One vector is turned by the same rotation once a tick. Each row is the vector after some number of ticks, and that number follows the row.
The counts run from 0 to 113.
[  7  11 -39 -33   5  -3  10  32   5  13  -3  -9 -27  22  19 -27  -6  26
   7  39  -8  18  27 -42  15  24  -6 -22 -25 -14  -4   0  -3   8 -18   0
   2  -8   0 -37  -8 -32 -11 -18  20  -7 -16  -6 -18  -9  16  26  16  23
   2   7 -13  -5  37   8 -20  20  -7 -16  20  10]	100
[ -2  -3 -38 -31 -34 -23   7   5  -3  10  -3 -16 -12  30   4 -16 -14  -2
 -11  27 -10  29  31   9  -1  -4  -2 -13 -30 -11 -24   9   3   0  28   9
  -4  -3  -6 -53  -6 -13   7   1   3  -9  -3 -20   1   2  17  28  -9  25
  18 -12   1 -43  16   8 -34  34  -2   9  -7   3]	62
[ 12   3 -33   2 -16 -27   6   9  -6  12   2   8  -5  10 -10  10  13 -29
 -19  13  -5  32  27 -11 -12  27   3 -15 -26  24  10  17 -16 -30  12 -22
   6  29  19 -46   2 -18  22   1   1 -40  13  -1  15  11  15  16   4 -14
 -14 -25   6  29  18 -17  17  18 -21  -2  22 -27]	54
[-13  12 -20   8 -12  21 -12  23 -21   2  -7  -6  -9  -8  17  -1 -14  -7
 -22  -1  12   3   8   1  -7  39  16  22  -9 -22 -25   3  10  12 -11   4
   9  -6 -24   0  39  -8   5  12  19  14 -19  25  20 -17 -17 -10  -1 -28
 -25  39 -24  23  -1  40  16 -32   6   4 -21  24]	113
[ 17 -13   3  -9  -2 -20  -4  27 -17  12   1  22 -20  -6  11  11 -15  13
  15  22  10   8  -9 -24   2  -1 -51 -29   1  -7  29  20 -18 -36 -13 -17
   2  33  13 -16  11   3   0 -36 -19  17   8  -2 -16 -18  22  20 -10  19
 -28 -36  39 -10  -3 -14  16  21 -27  30  -7  26]	8
[ 20  13   7  25  14  -4   3  -6   4  -7  10 -10 -15  -5 -17   5  24 -12
   4  -4  -4 -37 -11 -47  -5  -1  20   5  33   7   3   1   0  -4 -14  -9
  -8  21   4  49 -19 -17 -23 -12   5   8  -6  -6  -4  10  42 -12  -1 -14
 -13   1  13  27   9 -22   9 -36 -18 -34 -15 -22]	90
[ 22  24 -20  -8 -45 -15   9 -17  -2 -15  10  -8 -23  13  -1  -1  36 -20
 -24   3  -4  24  25  17   4   6  19 -12 -33  -3 -20  38 -14  -3  32  -8
   5  25 -15 -33  -3  -4 -11 -29   3   2 -26   1   5   5  36   6 -22 -27
  -1  -8  -2  22   8 -37  16  -1  -4  21 -15   4]	56
[-15  20 -44  -2   9  11  -5  12  -8  10 -16  -3  21   9   0 -18 -43  17
   6  -5 -15   4  -6 -34  -3  16   8  -6   1   4 -14 -38  18  -8 -13  12
   5 -33 -23   0  -2   0  -3  17   3   3 -10  12   8  18 -18 -37  35  15
 -15   4 -14  -8   4  67  -2  23  -5 -40  14  17]	28
[ 36  -1 -19   2 -26  -6   8  33 -10   6  -9  19 -21  -3  11  24  -9 -12
 -23  17  -1  22  20 -33   6  51  -8 -21   8  -7  22  13 -17 -30  18 -22
  18  32   6 -31  -7 -23  31   8   5 -11   4  21  20 -10  26   1   5   9
 -15 -11   9  25  12   3  -2   7 -27  18   7   1]	15
[ 14 -17 -11 -17 -14 -20 -16  -8  -3   4 -10  29  27   0 -13  15 -15  -5
 -29 -15 -25   8  18 -10  -7  14   6   8   2   5   8   7   9 -17  43   7
  -8  10  14  -1  -3 -12   0  52  -2   4  14  -8   5   8  18   4 -31   8
  42 -20   0 -30 -22  15 -47  -3 -12   8 -38  11]	70
[ 14 -11 -27 -34  -7   2 -17   8   7  -8 -24 -26  -6 -10 -11 -12 -21  15
 -43   3 -11 -21  14 -30  -2  53   6   0  11 -23   5  -5  -1 -16   3  16
   4  -1  13 -10 -14 -19  -2  29  30  -3   4  -2   8  -2  21  32 -11   1
  32  11  -8   7   5  37 -41   8 -17 -16 -25  19]	108
[ 27  10 -21  -8 -46   3  -1  17 -17  -6  -4   9 -20   6  25  11 -10 -17
 -18   5  -8  29  14 -14   4  43  -6 -20 -17 -13  17  31 -20  -7  27   2
  16  30 -10 -25   4 -11  18 -13  17  12  -9  27  22 -16  44   8   4 -11
 -18  -1  -9  24  -7  -8  15   7 -17  26  -2  19]	16
[ -5   1 -10  36  19   2 -23  33 -31  22 -21  18  21   8   2   4   2 -10
  -6 -14 -10   3  14   8  -2  15  20  41 -27 -15 -37   0  17  23   2  13
 -10 -14 -25  16  29  -9 -16  24   9   8  -1  18   9  11 -11 -25  -7 -13
 -18   6 -29  11 -13  40  21 -39  22   5 -28  -7]	74
[ 11 -14  10 -19  16 -33  10   9   3   6   8  13 -18 -19   6  15 -10  14
  13  37  13   8 -10 -19   3  -3 -35 -26  14  -5  33   2 -18 -34 -31 -20
  -7  35  25 -13   0 -16  -7  -9 -18  -5   6  -7 -15 -11  29  47  -6  24
   0 -27  30 -18  18 -23  -9   2 -19  13   0  17]	7
[ -8  10 -31   4  26  12 -23  14 -33   1   5  -3  18 -11   4  -5   2  -4
  -9 -16 -17   2  -1  -3 -10  28  17  36 -21  -2 -19 -10  12   2 -15  18
  -1 -21 -10  14  29   7 -22  15   4  -4  -7  21   8  11 -29 -33  16 -24
 -36  14 -39  50 -20  36  19 -24   9 -31  -4  -6]	35
[ -1 -17  -4  -3  32 -14  -6  26 -15  -7   3  15   4 -11   5  12   7  -3
 -14  15 -31 -15  20   4   8   7  26  19  -2 -12 -15  -7  -3  26  -2  35
  -2 -21   7  29  21 -26  -6  41  -1  -6   6  12  -8  19  -8  19 -23  -4
  28  14 -26  -3  28   6 -47 -33  12  12 -19 -29]	76
[  7  -1  -1  26 -10  -7  13 -23  15 -24  18 -36 -29 -10 -38  18  17 -19
 -14   3  -3 -26   5 -17 -24  -4  16   7  18   5 -22 -23 -15 -18  -7 -20
   4  15   9  24 -10 -16 -22  -8  -1 -27 -26 -21  -3  12  26   3  -4 -28
  -8  -9  22  31  10 -15  23 -16 -25 -52 -13 -11]	51
[ -3   0   2  -1  29 -18 -12 -12 -32  -2  31  37   3 -24  18   5  20   7
  16   4   1  18 -28  34 -17   0 -24  -2 -38  23  21  25  -2 -30  -3   5
 -17  21   4 -12  45  29 -24 -20 -35   9  -7  16 -19  -9 -35 -11  -9  -7
 -28  -8 -17  14  -4  -6  13 -21   7  17   4   5]	40
[ 35  -2 -25 -25 -12 -21   0  22   1   7   6  12 -14   3  20  12  37  -3
  -2  11 -19  16  10 -31  16  28  -4 -10 -19   9  25  44 -28  17  15   0
   3  22   2 -24 -24 -31  -4 -39   6  -9   1  -5 -15  -2  30  16   5 -13
  -5 -12 -14  32  11 -51  -7   7  -7  12  11 -14]	94
[ -5 -23   8   4  35 -22 -17  -2  -6  -6  15  41  20 -19   5  12   7  -9
  -8  12 -25  -7   7  18   5   3   5  -2  -4   4   1  -4   3   5  11  27
 -21   1  12   5  26 -21   2  42 -23  -2  11   3 -15   7  -4  29 -30  19
  25   2 -25 -32  31  -6 -55 -40   6  15  -6 -20]	77
[ -6  30 -12  19 -10   3   5 -35   8   8  -5  -1  -1  32 -25 -16 -16  -4
  11 -23  12  17  -1 -11  -7 -32  -8 -10   5  -1 -24 -28  28 -12  13 -24
 -13 -11 -24 -29 -12  12  -2  13 -20  23 -18  -7   8  -6  16 -30 -15  18
  -3 -23  10 -47  -4  38  15 -15  -2   8 -35  38]	65
[  9 -20 -35 -26 -18  -5 -15   0  -7  11 -24   5  20   3 -17   6 -23 -10
 -32   3 -28  -1  28 -15  -5  25  22  13  -5 -16 -10 -10  15   4  25  29
  -5  -7  -1  -8  -3 -11  -2  49  11 -10  10  -9   2  17  15  22 -16  17
  33 -15  -5 -21  -5  35 -38  18  -2 -15 -29   4]	69
[ 18  -9  -5   1  -8 -23 -19 -17 -16   7  -3  41  17  -1 -15  15  -7 -20
 -10 -39 -11  -3   2  -2  -5  14  -2   9   6   4  26   5  21 -24  32  -4
 -11  15   5   1   7   7   7  57 -13  22  11   4   5   3  18 -17 -37  12
  32 -28   6 -18 -23  21 -29 -20  -7  27 -37  13]	71
[-22   4  -5   1  21  -7   4  -8 -13 -25  25 -30  -3 -26   6  -7  11  20
   4  38  -2 -19 -11  20 -13 -31   7   6 -17  -7 -37 -19  -4   7 -37  28
   1 -18 -10  21  32   5 -42 -36 -13   1 -21  -5 -27  13 -27  20  -3 -11
 -22  13  -1   6  11  -5   7 -23  -4 -38  -2  -4]	43
[  7  -9  13  -7  31 -32 -14 -25 -13 -19  27  34   7 -32  24  -2  17   5
  12  10 -12  13 -13  36 -20  17 -20 -11 -17  21  28   6  -6 -38   2  11
 -16  23  22 -13  27  12 -16  20 -38  -1  -6  14 -18   8 -25   6 -18  -6
  -1  -6 -25   0   6 -17 -16 -23   0   9  11 -10]	39
[ 19   6  -4  17 -10  -2   3  -3   2 -20  17 -11 -10 -14  -9  16  20  -9
   2  -7 -21 -35 -11 -38   1  -9  11  14  22  -8 -13  22   0  12  -6   6
  -1  20 -12  59  -7  -3 -42 -37  -5  30 -11   6 -22  13  34  -6  -2 -26
 -13 -10  21  21 -14 -30  21 -27  -6 -13 -15  -2]	89
[ 20  -8   3  11   4   2   5   1  17 -20   4  -5 -23 -12 -24  18 -21  -9
 -11   9   6 -11  12 -49   8  24  -6 -28  50 -13  18 -28 -12 -31 -16 -18
  13  14  31   5 -22 -39  17  36   3 -18 -12   9  10  -4  43  16   0   9
   3  11  18   8  33   4  -2 -18 -30 -27   1 -10]	13
[  8 -16  10 -18  38 -14   6  11  16  -8  13  -2 -19 -17   2   4 -17  29
   4  46  -4 -14  10 -17   3  -7 -20 -29  26  -9  18 -18 -25 -20 -43  -2
  -5  22  21   4  -6 -27  -4 -10 -21  -4   5 -20 -28 -26  16  54 -13  24
   8  -2  21 -23  24 -22 -28  -5 -17  -8  -4   3]	6
[  4 -27  12  18  39 -23  -5  15 -11   1  20  19   4 -10 -10  12 -15   3
  18   9 -21 -28 -14 -31   5 -28  -7 -12  25  10   3 -32 -13   5 -35  14
 -14   2  19  42   0 -13 -17  -1 -36  11  11  -9 -30  12   6  19   1  30
 -10 -19  21 -29  11   3 -23 -12 -12 -20  13 -31]	84
[ 15   7 -12   1  -9  -8   3  24 -18   5 -16   2 -26  -3   8  -6 -16   2
   1  23  19  11  -5 -14   6   0 -42 -11  -6 -36  -1  25 -21  -6 -14 -19
  14  22 -10   1  13   8 -13 -47  -9  22   2   7  -6 -16  29  15  10  -2
 -37 -24  45  11 -24  -6  27  21 -21  10 -24  37]	9
[  3  -9 -18 -49 -31  -8   8 -20  20 -17   5  -7 -15  15  22 -28 -14  27
   0  26   0  -6   2 -17   3  20 -20 -22   5 -10  19  19  -3  -1  11   0
   2  10   0 -32 -16  -9 -12 -26  -8  23 -18  -9 -14 -28  40  24 -11  21
  24 -23  10 -23   0 -10 -40  12 -15   7 -12  47]	102
[  0 -14   0  22  35  -1  -4  17  -5 -10  14  -1   8 -10 -17   0  -7  21
  19  24 -14 -28  -5 -21   8 -33   3  -2  22 -11 -24 -31  -7  10 -32  34
 -13  -8  -3  57   6 -15 -31 -10 -19  15  -1  -2 -23  23   5  24  -2  23
   1   4   6 -32  16  -1 -15 -26   0 -30  -3 -22]	83
[  2  -9  -4 -14  33 -12 -14 -12 -10 -10  15  -1  20 -28  10   3  13  21
  -8  20 -36 -12  11  13  -9  26  30  21 -14  17   7   7   0   5  -1  40
   3  -5  15  16  29  -8 -21  32  -7 -16  -6   6 -17  10 -28  20  -9  -9
  16  10 -43  26  11  -1 -38 -25   7 -25   3 -20]	37
[ -9  -6 -51  -6 -12 -21   8  10  13  15 -10  -3 -14  34  -3 -11  -8  -2
 -12  28 -11  44  41  -9   0   8  16 -21 -22   1 -20 -19   5  14   9 -13
   3  -5  -3 -51  -8 -20  10  -1   5 -31   2  -3  -1  -4 -12  27  -4  28
  -2  -3 -13 -25  34  12 -18  34  -4  -7  11  -4]	61
[  1   5 -42 -29  -3  -3 -17  11 -20  -9 -27 -10  25  -2   2  -7 -37  20
 -10   5 -22  12  -5 -18   0  37  21   3   0   3   4 -24   3  -5   4  38
   6 -25 -12   3  -2   2 -14  19  11  -6   9   4   0  17 -18   1  26  16
  -1   9  -8 -13   0  58 -35  30  -4 -53  18   7]	29
[-14  14 -38  24  11 -10  25  13  12  23  11  -1 -19  32 -10 -11  -3 -13
  10  19   2  35  38  -9  -8  -5   9 -27 -19  13 -25 -24   6  -2 -10 -12
   8  -1  -2 -54   1 -33  15  -7  -9 -49  -8  -2  11  -5   1   6   3  27
  -6   7 -22 -25  50  18   3   4  -4 -19  10 -10]	60
[ 16  18 -15  -4 -53   5   3  11  -6 -20  -9 -12 -24   2  26   1  -1  -9
 -24 -11   2   6   2  11  11  41  26  -6  -6 -15 -10  35 -13   4  36  -9
  17  29 -17 -17 -11 -29  -3 -22  14  24 -15  27  29 -25  41  -8  -9 -20
  -5  19  -8  18   7  -9   1  -9  -6  37 -16  25]	17
